Turns, then the turns between two rows, first turn first; the first pair answered
turn q_337:
[ -5  -1 -12 -17  12  18 -14  14  10  -9]  ->  [  4   1 -15 -15  -1  13  -9  17  17 -16]
[ 16  16   0  19 -18 -10  -3  19   9  15]  ->  [ 17   9   7  20 -20 -14  -5   7   8  22]
[ 12  -5 -13  -4 -10 -15  18  -3   3 -35]  ->  [  9 -14  -2  -4 -13 -16  18 -21  -2 -24]
[ 14 -10 -16 -27  14  11   4 -20  -6  -3]  ->  [ 12  -7 -19 -29  18  13   2 -14  -6  -5]
turn q_793:
[  8  -3  39  26 -24 -22  -2  -6  10   9]  ->  [ 34 -12  15  14 -32  -7  14 -14  22  -4]
[-24  -3   2  34  -5  32 -14 -10  14 -13]  ->  [ -3  -8 -18  24  -3  43  -5 -12  19 -13]
[  0 -16   0 -35  18 -13  -9 -21 -22  -1]  ->  [-14 -15  13 -30  13 -17 -12 -19 -24  -7]
turn q_940:
[-22  -2   0   4   8  25  -1  10  -2  -2]  ->  [-24  -3  15  -2   8  -1  -6 -17 -11  -3]
[ 13 -16 -12 -15   5  -1  18 -21   7  -8]  ->  [ 18 -15 -16 -14   3   5  22 -13  10  -7]
[-16  15  -6  -6  18  15  -2   7   4   7]  ->  [-19  14   4  -8  20  -2  -7  -9  -1   6]
turn q_780:
[  6  30   4  11   4 -29 -15  12   4   2]  ->  [  5  29   3   9   2 -31 -13   9   2  -3]
[ 17  17   1   8   8 -20  -1   2   5  44]  ->  [ 20  21 -10 -18  19 -32   1 -18   1  12]
[  7   5 -14  -1 -37   4  -3   2  20   3]  ->  [ 11   8 -25  -6 -30   6  -5   5  18   4]
[-20 -19   5  16 -11  24   6   2  -1  10]  ->  [ -6 -10 -22  -3  16  29   4  10  -3  10]
turn q_317:
[-13 -22   6 -30  29   1   0 -44 -20  -1]  ->  [ 15 -10  -9 -31  35  -5  -5 -38 -14  22]
[  4  -7  17   7 -12  14   1  19  14 -15]  ->  [ -6 -15  27  10  -5  18  -2  15   8  -5]
[ 14  -9   1   9 -15   6   4 -12   8  19]  ->  [ 18  -9  -6   8 -20   3   6 -12  14   4]
[ 41 -13 -11 -28   0 -12  14 -57  -3  -3]  ->  [ 31 -16  -8 -27 -11 -11  19 -57  -1 -22]
Pairs:
Each pair is two turns apart.
[ -5  -2  13  15  -6 -29  -4 -35 -13  22]  ->  [  7  -2  -4  29 -13  -3   3  -9  -2  43]
q_793 q_780
[-20 -10   3  20   3   8   9  11 -23 -12]  ->  [-10   1  -6  19  12   9   2  23 -22   6]
q_317 q_337
[ 16   0 -10  -2 -28  -4   1 -15  -6  13]  ->  [ 18   9 -16   0 -27 -10  -1  -7  -4   8]
q_793 q_317
[-17 -37  16  21 -21  14  10  -7   2  27]  ->  [  2 -39  -2  11 -13  23  15  -8   8  38]
q_793 q_793
[ -3   3   8   9   7   3 -11   4  -4  30]  ->  [  8  14 -14 -15  21  -3 -10   3  -3   3]
q_780 q_337
[-19 -14  -2 -16  29  14 -12   4 -14  -2]  ->  [-29  -2  18   1  16  -6 -20  10 -13  -5]
q_317 q_793
[ 26 -13 -13   0 -19  10  16  -6  16 -18]  ->  [-11   8  21  14  14  -9 -16   5 -10  28]
q_793 q_793
[-17  -3  -1  26 -13  28  -3  40   8  -4]  ->  [ 15  10 -29  -2 -10  10   1  26  17 -33]
q_780 q_337
[-32  24  19   0  -7 -30 -18  28 -10 -36]  ->  [-43 -14  15 -12  -7   7   0   4 -14 -49]
q_793 q_317
[ -6  34 -33   0  23  -4 -17  55  28   3]  ->  [ -1  25 -17   9 -24 -22   0  35  44 -40]
q_317 q_337
[ 14 -25  -8  -1  11  38   5  -9  -3  46]  ->  [-14 -15  33  18   1   3 -13 -18 -15  44]
q_793 q_940
[-10 -13   7  -5  18  11  -4 -21 -16  23]  ->  [ 32  10 -25 -10  -3  -3   5  -4   9  -1]
q_317 q_317
[ -4 -13 -22 -19  17  33  13  -7  -4  27]  ->  [-28  -2  -4 -23  31  13  -3  -5 -20  15]
q_793 q_780
[ 65  12  -5  25 -20  -3  20 -26  12   7]  ->  [ 25 -18  22  23 -26   5  25 -58  -5 -15]
q_317 q_337
[-24   9  19  23 -17 -17 -15   9 -19  -6]  ->  [ 36   0 -38  -7  -6   9   6   1  -5   3]
q_793 q_793
[  4  -7   0  -8  14 -22 -16 -12  11  19]  ->  [  6   2   1  -7   7 -31 -18  -7  14   5]
q_317 q_793
[-14 -24  -8   9 -16  31  22  20  18 -32]  ->  [-20 -25 -18  -7  24  43  13  16   0  -2]
q_317 q_780
[  0 -17  -4  15   5  12   3   4   6  38]  ->  [ 15   0 -24  13  -1  10  10  21  17  19]
q_337 q_317
[ 25 -13  -3  -1 -12   3  23 -14  17   2]  ->  [ 32   6 -14  -6  -2  -6  15  -2  18   7]
q_793 q_317
[  5  15 -38 -19  50   7 -20  30 -12  19]  ->  [ -3  12 -12 -28  52 -29 -27  -8 -22  13]
q_940 q_940
[20 -3  1  0 15 17  4  1 -1 40]  ->  [ 5 15  2 -9 35  4 -7  9 -9 26]
q_793 q_780
[ -1  -5 -17 -27  48  60  23 -22  -8  -4]  ->  [-24  28  -2 -12  65  41  -2   7 -19  13]
q_337 q_793
[-31   2  19   8  13  14 -11  23  -7   3]  ->  [-25  12  24   2  18  -9 -19  10 -10   1]
q_940 q_337
[  9 -50  21  -8  -8   8  19 -62 -15  13]  ->  [ 47 -38 -16  -4  -5  28  23 -27   2  46]
q_317 q_940
[-52 -16  13   4  17  38   3  15 -18 -21]  ->  [-32   4 -12   4  14  39   6  44  -2 -31]
q_780 q_337
[ 15  27 -19  -6  19  28   9  10  14  17]  ->  [ 35  24 -14   1  -9  14  15  -2  25   8]
q_337 q_337
[-15   0  18 -15  14 -25 -19  -6 -24  -3]  ->  [-23   4  17   0  12 -11 -23  17 -22  11]
q_780 q_337
[-15 -22  -4 -14   9  29  15 -11  -9 -38]  ->  [ 10 -13 -15 -13  33  28   0 -12 -15  29]
q_317 q_317
[ 25  27  -3  -1   0 -22  -6 -15  12   3]  ->  [-15   9  21   0  -8 -10  -1 -23   3 -28]
q_317 q_317
[  7   7 -23 -11  13  -5  -4  13   7 -14]  ->  [  4  17 -14  -4   9 -19 -12  18   7 -12]
q_793 q_337
[ -2 -26 -21   4  23  30  14  24  -2 -12]  ->  [-17 -37  -6  -2  30  24  12  -2 -15 -10]
q_780 q_317
[-19   8  14 -23  14 -37 -30 -51  -9   4]  ->  [-37   4  15 -20  -1 -26 -21 -38  -3 -39]
q_337 q_793
[-17  -5  12   3   8  38   5  55  15 -11]  ->  [ -8   6  -3 -27  34  30   2  43   6 -24]
q_780 q_793
[  5  15 -24  16   9   2 -20  25   1  39]  ->  [-11  25 -17 -16  27 -28 -28  -5 -12 -13]
q_780 q_793
[-37  -6  17  24  17  18 -12  17 -12  43]  ->  [ 15  22 -18  21   7  -1  -8  33  13  47]
q_317 q_337
[  8   1  20   0 -21 -31   4 -20   7 -13]  ->  [  2  -6  14  14 -33  -8  15   3  13 -24]
q_940 q_317
[ 13   1   7 -25   8 -40  -2 -52  -5  -1]  ->  [ 13 -18  23  13 -36 -22  13 -41  10  11]
q_780 q_793
[-20  18   4   3  14   1  -4  26  -8  10]  ->  [-31   6  17  10   4   5   1  18 -10   4]
q_793 q_317
[  5 -16 -11  -5  -1  18  -3   8   3   8]  ->  [  8  -4  -9  -4   2   7 -10  14   3  17]
q_793 q_317
[-16   3 -10  -5  10  26  12  -8 -26 -18]  ->  [ -7  -4  -9  -4   0  33  19 -11 -20 -11]
q_780 q_793
[ 13  38   8 -23  18 -55   0 -22  -2 -15]  ->  [  2  33  15 -24  29 -50  -4 -29 -12  -3]
q_337 q_337
[-18 -27   1 -20   5   7  29  -9 -21   5]  ->  [  4 -21  -8 -11   6   5  24   1 -18  36]
q_780 q_317
[ -7  -3  16 -44  40 -24 -24 -21 -11   1]  ->  [ -2 -36  29 -18 -26 -14   7 -35  10 -32]
q_780 q_793
[ -3 -28  -3   2   7  32  -8 -10 -18  57]  ->  [ 41  -6 -33 -38  -4  -8   2 -34  -1 -11]
q_317 q_780
[  1  -9   0  -3  -8   5  -1  -4   1 -15]  ->  [ -3  -7   3  -4  14   3 -14   0  -8   9]
q_793 q_793
[ 11   6 -33 -19  31  18  -3  13   0 -43]  ->  [ 25  13 -14 -27  24 -24 -10 -24  -5 -39]
q_940 q_940
[ 18 -23  15 -10 -34   0   0 -56  -1  11]  ->  [ -1 -23  11 -10   2  27 -10 -41 -17  44]
q_337 q_780
[ 37  -1 -46 -10 -15  15   3   3  13 -21]  ->  [-18 -32   7   6 -32  15   1 -27  -7 -34]
q_780 q_317
[ 19  16 -30 -12  13  17 -13  -5  16 -16]  ->  [-17  -4   8  17 -21  17  -5 -11  14 -33]
q_317 q_780
[-26   1   8 -14  21 -10  -9 -22 -28 -22]  ->  [-20  11  -1 -15  38  -4 -17  -8 -28   1]
q_337 q_317
[-11   2   7 -16  14  -5  -1  -9 -13   8]  ->  [ 12  15  -8 -17   3 -14   1  -3   1  -1]
q_317 q_317
[  8 -11  13   1   5  -7  -1 -18  -9  28]  ->  [ 29   0  -3  -7  -4 -19   3 -17   1   9]
q_317 q_780
[ 14  50 -18  34 -20 -38 -13  37  21 -20]  ->  [-33  30   7  30 -19 -25  -9  24   5 -60]
q_780 q_317
[-20  20 -23  -1   7  18  -4  52   9 -17]  ->  [ 20  25 -37  -4   2   7  -1  45  22  -1]
q_337 q_793
[ 41 -26 -19 -23  12  14  12 -37   2   9]  ->  [  8 -41  13 -15  11  20   9 -48 -13  10]
q_780 q_337
[-16  -4  25  22  -3   2  -6   8   6  32]  ->  [ 18  13  -3  17 -21 -10  -1  21  25  12]
q_317 q_317
[ 21 -17 -26 -10  -3  15  39   5   3 -18]  ->  [-12 -35  10   4 -11  18  38 -10  -9 -10]
q_780 q_317
[ 20  28  20  14 -20 -43  -8  27  14  20]  ->  [-21   9  45  19 -29 -33  -1  21   4 -18]
q_317 q_317
[ 25  15 -11  12 -26   3   2  23  14  -7]  ->  [ 37   9 -17   5 -21   1   2  11  13  10]
q_337 q_780
[-10  23  25   1   3 -50  -7 -28 -13 -12]  ->  [ 41  19 -22   3 -27 -20  21  -4  20 -23]
q_793 q_940
[-19   2  12 -24  24 -15  -9  -1 -18  11]  ->  [  5  18  -8 -25  20 -19  -8  14  -7  13]
q_317 q_337
[20 -3 -5  0  3  4  2 -9  9 53]  ->  [ 38  13 -26  -5  -7  -1   9  11  26  16]
q_337 q_317
[ -6 -15   0 -12  -7  -3  10 -38  -8 -23]  ->  [ -7 -12  -2 -16  19   5   0 -36 -21  12]
q_337 q_317
[  0  53   2  18 -11 -25 -22  41  14  -4]  ->  [ 19  47   5   9 -25 -45 -16  12  18 -20]
q_780 q_337
[ 24   5 -25  -4 -21 -17   8 -10  13 -48]  ->  [ 13 -24   4  -9 -11 -21   5 -56  -7 -12]
q_337 q_337
[-41  -9   5   0   7  19   1  13 -12 -23]  ->  [-28  -3  -4 -21  36  12  -9  -2 -21  -3]
q_317 q_780
[ -6   4  12   3 -40 -28  15 -11  16 -48]  ->  [ 48  12 -41 -13  -9   1  16   5  22   8]
q_940 q_793
[-47 -28  21  -6  24   4 -22 -19 -36  -4]  ->  [-35 -17  -4 -13  47  19 -26  -2 -35  18]
q_780 q_780
[-29  12   7   8  10   3 -12  25  -3 -10]  ->  [  1  11 -14   2  -7   8   3  24  15 -27]
q_337 q_793
[ 18  -4   6  16   7 -34 -11 -45 -11  11]  ->  [ 24  -3   7  36 -10 -29  -6 -26  -3  27]
q_317 q_780
[ 17  -2 -21 -14  25  10  -3  -6  -6  39]  ->  [  1  27  -4  -3  24 -15 -19  12  -7  32]
q_317 q_793
[ -4  -7   7  -5 -12  -3  26   1  10 -53]  ->  [ 32 -13 -22 -27  14  11  27 -20   6  -8]
q_337 q_793
[ 5 -3  2 11  4  8 -1  7  2 37]  ->  [  2  10 -13  -2  21   5  -5  16   0  21]
q_793 q_780
[ 48 -13   3 -14  -8  -6   9 -12  26  27]  ->  [ 30 -27  16 -17 -15  -8  16 -32  21   6]
q_317 q_337
[ 15  15   0  -6  24  -2 -13  14   2  26]  ->  [  9  27   4  -1  12 -15 -13  22   6   2]
q_317 q_793
[ 11   1 -34   1  30  25 -11  14   5  27]  ->  [ -4   3 -20 -27  42  -7 -18 -24  -8 -13]
q_780 q_793
[-25   3  -5   2   3   6 -16  13   6  -5]  ->  [-22  -3  -1  -4  -5  -6 -13  -5   7 -21]
q_793 q_940
[-16 -26  24   2  -5  -1   1 -10   4 -10]  ->  [ 11 -23  -4 -13  19  10   1 -11   3  18]
q_793 q_793
[-14  17  31  32 -36 -30  -8  20   4   2]  ->  [-24  10  41  32 -22 -26 -12  13  -7  21]
q_317 q_337
[-33   3  -3 -25  40 -26 -23 -20 -20  -6]  ->  [-20  27 -26 -23  30 -25 -19  13  -2 -34]
q_337 q_337
[ 12  -2 -17 -35  -2 -16  12 -21 -13 -43]  ->  [-29 -30  32  18 -26   7  11  -5 -22  11]
q_317 q_780
[ -5  36  -8  -8  18 -31 -20  35  -5  -1]  ->  [-29  19  20  -4   8 -42 -20  12 -14 -18]
q_780 q_317
[ 35  33 -13   8 -16 -15   3   7  17 -11]  ->  [ -6  15  17  15 -30 -11   9  -5   8 -40]
q_780 q_317
[ -4  -6  16   8  -2 -31 -23  -2 -10  18]  ->  [ 11 -12   0  21 -15  -6 -13  19   3  27]
q_793 q_780
[  2 -32   4 -22   2  13  11 -44  -5   4]  ->  [ 33 -19 -14 -26  -1   2  11 -37   8  12]
q_317 q_317
[  3   8  -5  23 -23 -11  15   9   1  11]  ->  [  7  12 -19  12  -3  -1  13  19   0  12]
q_317 q_780
[-18  -6  -1 -27  16   0   1 -12 -17 -48]  ->  [  8 -34  -5   1 -28  29  23 -10   6 -26]
q_780 q_793
[ 28   7  -9 -12 -31 -31   7 -15  15 -39]  ->  [ 46   9 -25 -25   5 -25  -1 -25   2  17]
q_793 q_337
[  7  14  10   3  -8 -33  -6  -4   4  -8]  ->  [ 15  21  -4   1   7 -18  -8  12   4  12]
q_780 q_780
[-27  -2  45  35 -11 -17 -14   9 -11  12]  ->  [-10  21  -1   6  41   6 -24  35 -16  25]
q_337 q_780
[ 26 -15 -14  -8   9   5  -2  -8   5  29]  ->  [ 19   7  -2   6   2 -21 -16   7   8  29]
q_793 q_317
[ -8   0 -20  14 -14  26   3  20  20   3]  ->  [-21  -5 -20  -8   0  25   3   3   9 -25]
q_780 q_317
[-39 -16  26   1  26  16   0 -10 -33  -7]  ->  [-38  -6  42  21   2  -6  -3  -6 -24  -7]
q_317 q_793
[-45  -4  42   7   4   4  15  -3  12  -4]  ->  [-21  20   9   7  17  21  11  39  23  11]
q_780 q_337
[-11   3  22  21   4   4  -3  10   2  31]  ->  [ 12  24 -17 -12  28   0  -3  17  11   3]
q_780 q_337
[ 20   3 -26 -38 -29 -21  32 -20  18 -32]  ->  [ 22  -1 -19 -49  13 -21  13 -39  -3  34]
q_337 q_793
[  2  48   9  28 -36 -22  -8  43  19 -28]  ->  [  4  29  11  39 -52   2   6  44  25 -17]
q_337 q_940
[-38  12 -10 -49  28 -27  10  -4  -6 -37]  ->  [-57  -5  36  13 -33 -27  15   8   6 -14]
q_337 q_780
[ -2  26 -19  11 -15  -2   4  45  17 -36]  ->  [-45   0  15  18 -12   8   0  28  -1 -38]
q_780 q_317
[-48  -5  24   7   8   4 -11 -13 -15 -20]  ->  [-42  14   8   7   7   7  -9  14  -6 -39]
q_337 q_337
[  2  18  27   8 -14 -48 -17 -20  15 -33]  ->  [ 33  -7   6 -11 -11 -30  -1 -54  16 -16]
q_793 q_337
[ 25 -12  -7  11 -14 -12  15 -19  14  -8]  ->  [ 12 -17  -2  30 -12  10  10   4  14  20]
q_317 q_780
[-11  -1 -11  22   0  30   2 -10  -5   3]  ->  [-22   3  -3  15  10  24  -7 -18 -12  -4]
q_940 q_337
